128 stands for zero in the data rows.
Here are some points:
[115 146 159 148 120 137 129 122 144 130 117 112 147 141 123 140 158 139 113 107 133 111 131 135]
[136 195 130 134 127 119 124 186  99 102 131 118 155 120 153 151 138 167 167 113 156  98 143 158]
[ 86  87 115 173 133 117 117  85 129 151 125 118 135  88  86 113 130  83 102  89 149 124 123 100]
[117 150 153 148 113 142 122 124 149 138 116 111 148 135 108 132 170 132 101 104 139 117 123 136]
[116 132 151 134 120 138 137 116 152 134 112 128 139 138 123 125 152 152 112 121 123 125 106 142]
[118  64  83 124 149 117 115  93 116 144 148 123 107 111 105 111  73  79 119 150 121 155 118  80]
[160 168 161  97 108 148 138 146 143 103 106 124 130 168 148 150 158 161 119 135 117 127 133 166]
[150 129  94 110 151 121 122 167 101 122 143 151 121 137 165 121  80 137 185 170 114 136 137 119]
[117 100 130 108 130 135 131 106 134 145 133 130 114 143 106 114 123  87 102 123 114 138 114 117]
[187 151 111 110 145 129 124 191  99 106 153 157 107 135 175 141  81 158 186 189 119 130 157 120]
[145 108 108  91 144 124 144 149 105 127 133 151  92 129 150 122  88 101 150 154 113 138 138 126]
[140 165 145 125 112 138 130 127 133 114 110 112 147 148 130 140 159 136 117 114 133 117 146 146]
[142 143 158 113 107 152 146 105 161 117 101 130 132 167 137 142 171 150 100 120 100 119 122 163]
[181 112 131  44 119 160 147 115 153 116 123 143  89 202 151 127 113 130 109 185  64 159 116 146]
[116 161 132 141 125 122 117 145 125 133 124 119 149 128 132 137 150 135 137 112 144 113 134 138]
[203 188 151  58 119 153 150 195 130  95 121 162 105 206 196 149 134 169 153 176  79 112 154 176]
[123 187 142 169 115 126 111 155 126 117 114 110 166 112 127 145 172 165 136  98 157  93 135 154]
[101 123 154 160 121 129 121 103 143 135 119 110 144 126 108 132 149 129 103 104 137 120 132 121]
[ 77  96 145 164 123 130 128  65 163 157 113 111 143 108  80 113 163 110  82  93 139 133  98 114]
[162 171 101 106 147 110 117 209  72  96 157 131 123 126 180 147  72 163 194 162 139 119 151 133]
[143 113 132 105 111 145 133  97 153 120 111 129 116 152 124 119 137 136 100 136 102 145 105 142]
[148 152 134 106 115 139 126 136 138 116 121 122 131 155 137 133 146 144 126 136 117 130 128 147]
[161 122 115 103 143 123 129 165 100 121 162 148 108 126 146 138  81 131 158 169 122 143 127 115]
[125  82 100 111 146 109 125 135 111 133 146 145 100 114 140 115  76 118 151 159 116 153 122 106]
[100  82 114 136 134 121 134  74 149 148 117 125 125 116 108 110 122 112  99 128 122 145 102 111]
[118 107  68 147 160  91 111 169  63 132 165 149 122  75 150 118  56 106 201 144 147 130 147  90]
[128  55  84 114 158 111 130 111 101 141 151 155  86 105 130 111  58  78 143 158 109 149 138  86]
[140 179 171 117  91 145 139 123 157 108  92 103 152 157 123 143 190 170  91 107 135 123 118 172]
[153  99 124 106 133 137 136 115 129 125 133 135 106 133 129 126 104 122 125 159 112 154 123 119]
[125  87  76 114 152 111 115 125  99 136 143 145 103 118 135 112  67  89 149 160 112 139 143  93]
[139 175 152 158 121 133 128 145 128 116 109 126 161 132 145 144 154 165 146 115 138 103 133 148]
[158 170 159 104 108 154 150 124 153 113 112 124 134 169 133 146 172 147 107 124 111 117 127 165]
[118  95 115 127 135 126 132 100 121 133 131 124 118 117 116 122 107 102 123 136 125 139 135 106]
[157 123 139  97 127 140 144 116 142 129 123 139 108 151 130 133 128 114 107 154 110 138 137 131]
[132  61 109  97 153 128 133 110 121 148 156 145  84 131 135 108  67  94 141 182 103 171 130  80]
[109  94 120 120 132 130 131  86 141 145 130 119 121 131 110 119 122 104 109 135 111 149 104 113]
[ 76  83 107 157 139 110 125  91 126 149 124 121 126  86  94 106 125  80 113  86 148 126 126 107]
[108 146 116 210 134 107  97 154 104 129 139 107 165  69 112 133 127 141 154  91 182 103 142 102]
[129  95 106 120 146 114 128 123 105 137 142 138 112 113 128 120  86  96 135 139 135 142 130 103]
[123  85 124 100 124 145 139  57 161 143 116 114 109 154  91 118 137  95  64 133  98 152 102 124]
[127 119 115 135 139 119 128 126 114 133 148 130 123 104 122 128 116 106 140 128 143 134 137 113]
[113 195 168 186  89 132 113 140 151 110 100  99 182 108 110 139 215 181 116  63 170  95 131 169]
[148 198 120 165 130 103 104 195  81 109 137 127 164  92 149 154 122 160 177 122 178 102 162 129]
Here are 40 more points, each followed by its number:
[133 182 159 137 107 131 133 150 128 109 110 119 157 137 143 148 166 160 132 101 152 109 142 156] 0
[170  97  76  89 168 109 116 201  78 108 175 166  84 132 183 122  17 139 207 210 104 152 152  92] 1
[106 115 121 146 129 129 129 101 135 143 129 123 134 115 100 117 143  92 107  98 135 121 122 120] 2
[ 70  12  89 126 148 114 120  46 136 176 144 132  87  94  72  93  84  47  75 131 112 166  92  72] 3
[152 142 157 109 118 145 141 129 139 117 118 137 119 148 142 137 144 143 122 146 121 133 145 138] 4
[153 137  90 106 150 105 125 173  87 114 137 150 114 114 166 130  70 135 178 169 134 130 147 117] 5
[146 124 126 107 113 135 126 132 141 111 125 131 115 144 134 122 131 152 124 144 110 142 130 138] 6
[ 72 148 161 182 121 120 121 123 142 145 100 107 165  99 103 124 172 142 108  69 170 102 112 135] 7
[114  84 117 141 143 120 121 112 121 143 145 127 113 122 122 121  91 112 126 143 117 138 130  93] 8
[170 115  97  98 149 112 122 185  93 106 153 147  99 125 163 125  54 150 177 184 126 147 138 109] 9
[119 131 128 144 129 126 130 114 125 129 125 119 139 113 117 131 136 116 124 118 140 124 142 122] 10
[130 108 138  92 139 139 152 121 139 148 135 146  99 151 132 128 127 103 118 147  98 143 123 129] 11
[ 79  52 105  96 138 133 131  51 154 166 133 118 101 140  90 101 113  66  81 138  98 165  90 100] 12
[162 134 134 104 127 136 135 145 126 118 131 139 114 150 146 136 120 127 130 148 116 131 144 128] 13
[158 174 178 106 101 154 153 129 152 109 100 129 138 173 142 152 185 159 102 118 115 110 133 176] 14
[148 189 153 140 101 136 126 152 135  99 107 121 156 143 151 140 171 179 139 109 134 104 141 170] 15
[171 115 119  83 122 134 131 143 126 103 138 141  98 150 156 125  99 144 140 174 104 153 136 132] 16
[136 153 108 174 150 103 106 190  78 118 154 129 142  77 143 143  91 141 188 131 173 109 168 101] 17
[108 114 106 162 145 115 117 132 109 139 140 131 128 103 126 120 108 104 150 112 134 111 144 105] 18
[154 154 155  77 101 153 147 121 151 107  98 128 122 188 146 132 160 143  98 134  98 128 127 168] 19
[120  85  82 137 161 103 108 157  85 129 169 139 111  88 142 112  44 114 190 159 142 156 133  77] 20
[ 75 128 126 201 137 102 110 139 111 138 139 115 158  72 112 122 130 136 151  75 171 104 119 115] 21
[ 62 105 118 209 146  94  99 124 112 158 148 111 161  54  92 115 116 117 146  86 187 124 116  79] 22
[133 144 134 136 120 130 129 123 136 114 118 130 140 130 131 134 144 148 127 121 126 120 130 143] 23
[101  96 131 125 125 132 131  81 151 151 121 119 131 124  90 109 138  99  87 114 129 149  91 118] 24
[120 140 151 115 105 143 139 107 159 130 107 118 131 148 116 133 181 131  88 105 116 118 109 162] 25
[112  71 108 109 138 122 130 106 124 144 144 135  96 127 125 108  92  89 124 141 110 152 122 100] 26
[ 77 157 123 216 128 104  99 134 101 133 122  92 186  66  99 133 150 123 141  58 199  94 147 108] 27
[132 112 140 127 120 138 134 103 150 129 132 121 123 130 108 125 141 125 102 129 128 141 127 126] 28
[ 76  85 150 148 116 139 129  48 164 159 116  99 137 124  59 109 166  75  53  72 135 136  99 114] 29
[134 100 126 106 130 138 135 117 132 134 136 132 110 141 129 114 104 122 129 153 111 155 118 116] 30
[135 101 104 106 129 120 118 105 128 130 128 132 114 138 124 116 100 105 113 148 115 147 128 115] 31
[112 104 158 111 109 154 146  74 186 142 101 122 124 170 102 111 171 128  63 114  94 134  93 146] 32
[139 131 122 120 135 133 128 152 121 127 134 141 120 143 148 131 117 129 146 141 111 120 132 128] 33
[ 95 146 101 217 146  85  90 163  80 120 153 114 170  48 130 135 107 148 188  91 191  98 151 102] 34
[116 157 133 152 117 117 117 136 121 129 128 121 146 107 124 143 153 140 127 113 147 111 130 137] 35
[144  98 132  72 118 158 151  82 165 133 130 119  96 180 130 115 136 111  87 144  79 151 100 140] 36
[123 162 106 158 145 112 109 180  97 124 136 132 154 109 155 127 109 155 188 130 152 110 139 123] 37
[122  77 125  77 118 147 149  74 163 139 114 128  96 171 119 115 139  99  76 140  80 151 106 136] 38
[ 83  80 115 167 142 115 121  97 132 152 133 124 139  92  96 107 110 112 126 108 144 141  95  96] 39
Which of these numbered points is nearest to each point below, ignoring the 3 directions in which the first points spread most? Its number follows each.
[167 131 121  85 122 131 129 163 111 102 133 143 102 160 167 127  97 148 148 157 102 134 139 142] > 15
[ 74 140  78 230 164  66  90 186  51 129 154 106 164  18 126 136  85 126 201  74 213  90 155  90] > 38
[163 126 121  72 137 133 144 153 118 121 140 155 103 151 149 123  92 129 146 174 106 152 115 131] > 24
[ 94  29  68 138 170  98 105 115  96 152 175 139  96  78 116  89  26  80 164 163 134 179 120  46] > 20
[155 177 127 109 132 119 129 194  93 105 143 136 127 126 165 146 116 143 170 136 149 114 166 143] > 0
[100  86 120 137 136 138 124  90 143 153 136 121 119 124  99 106 122  91 107 120 115 138 110 103] > 33
[102 137 144 128 115 141 128  91 163 147 109 112 141 148 100 124 174 116  84 103 123 124 105 141] > 12
[158  99 134  64 122 149 144 111 159 124 118 139  93 178 131 119 117 136  91 173  85 160 106 140] > 9
[120  79 123 108 129 140 135  89 145 142 136 128 108 140 104 108 113  98  98 133 111 157 106 112] > 30
[187 149 152  26 113 149 163 150 143 104 109 160  89 202 176 143 129 149 118 190  78 148 135 167] > 0
[130 133 137 140 131 121 130 137 116 126 130 131 130 112 137 136 125 136 142 134 141 126 138 120] > 4
[125 107 146  73 104 152 157  72 179 136  97 124 107 185 115 118 172 113  58 123  81 141 105 162] > 38
[139  49  77  86 151 117 122  95 115 145 146 149  82 132 121 106  53  78 117 182  91 174 116  86] > 31
[174 139 103 117 138 118 112 167  89  99 150 139 124 132 177 136  70 160 182 173 118 133 148 120] > 34
[145 177 159 112  96 154 136 111 166 122 102 112 145 175 120 140 199 139  81 110 113 108 124 173] > 2
[115 180 175 163 102 133 129 126 152 122 109 111 165 120 111 149 200 162 104  85 156 101 123 161] > 35
[158 142 111  82 141 124 134 176 102 108 134 145 109 143 172 131  87 153 168 176 120 138 139 137] > 5
[153 143 128  84 133 139 132 151 123 120 133 145 115 154 146 129 114 136 145 162 106 141 127 136] > 24
[161  81 131  51 127 145 153 101 144 118 128 157  79 182 151 115  94 123 115 181  73 171 116 133] > 15
[136 137 138 111 123 137 134 136 141 123 120 130 122 152 139 127 134 149 121 141 113 124 121 141] > 32
[119  98 134 111 125 141 144  82 153 141 125 125 112 145 109 114 139 100  93 127 107 145 122 120] > 10
[164 154 117  94 141 132 139 180 102 122 142 159 112 148 168 142 106 128 167 160 114 119 151 134] > 2
[137 146 128 138 127 115 121 155 115 114 129 132 133 103 140 136 123 154 150 137 149 127 138 134] > 16
[145 135 156 103 116 151 147 108 159 125 101 136 129 176 140 131 153 137 105 138  95 126 117 150] > 33
[172 125 127  82 125 136 136 148 134 107 126 141 103 155 150 130 103 150 133 174 106 148 122 138] > 9
[119 150 146 130 123 132 139 135 140 134 107 133 138 129 128 132 159 140 122 115 135 114 107 154] > 7
[105 103 116 154 145 111 118 142 112 149 156 142 128  93 118 112  98 111 160 124 145 140 113  98] > 22
[ 90 161 154 179 120 131 135 120 139 142 115 116 164 107 113 132 186 132 128  69 153  98 128 145] > 11
[ 73  91 121 167 131 121 116  88 148 152 123 111 142 104  90 101 137 117 101  93 140 130  99 107] > 32
[119 121 113 107 142 123 129 148 121 134 142 136 111 133 139 124 109 133 145 144 120 133 122 127] > 32
[128  89 118  65 134 139 135 103 147 143 130 135  96 171 121 112 105  93  97 155  89 152  98 125] > 12
[129 123 161  91 108 159 152  75 183 136 102 118 119 178 107 128 178 129  67 122  92 138  93 159] > 25
[126 137 135 124 124 128 130 133 126 133 131 129 123 119 124 139 140 120 111 126 137 123 132 132] > 35
[158 142 120 117 127 130 131 152 110 110 145 138 120 135 156 132 114 136 162 145 118 132 153 130] > 10
[190 170 133  90 123 141 139 171 122  94 126 154 117 166 177 149 121 175 158 169  97 121 144 163] > 23
[112  60  97 140 149 105 106 111 108 138 146 121 110  96 110 111  62  98 130 150 135 162 122  75] > 9
[147 159 118 116 139 115 126 173  97 114 133 139 132 117 149 137 104 132 166 147 151 128 149 126] > 0
[124 131 101 132 152 109 115 167  97 128 155 134 130 111 147 131  86 137 174 149 138 128 126 108] > 22
[120 162 156 162 115 136 132 135 137 128 121 116 153 126 125 139 170 151 127  93 142 100 120 146] > 33
[155 159 149 110 119 147 137 157 131 116 131 133 129 147 138 140 145 146 136 127 123 119 124 154] > 29
[ 71  57 118 171 140 115 116  67 146 167 120 120 126  96  82 101 119  89  94 106 133 136 106  86] > 32
[139 105 107  98 143 124 135 125 114 132 133 144 110 128 127 124  89  95 130 160 124 148 130 106] > 10
[110 127 132 155 128 124 122 120 126 138 139 120 144 102  99 130 138 121 116 105 150 127 112 119] > 24
[ 94  79 120 120 128 137 127  55 160 160 128 110 118 138  87 105 140  84  81 122 104 153  93 113] > 12
[ 99 142 144 155 114 125 126  91 138 138 108 104 161 120 102 136 165 121  94  86 141 109 108 138] > 35
[138 152 169 133 108 142 142 108 153 127 108 120 138 149 134 148 176 148  98 119 119 111 128 158] > 14
[201 149 111  63 146 130 139 210  85  92 163 159  83 164 200 150  63 144 193 198  99 131 179 129] > 13
[ 97 128 114 167 133 110 103 127 118 142 139 110 150  88 112 128 127 124 139 117 160 127 123 103] > 30
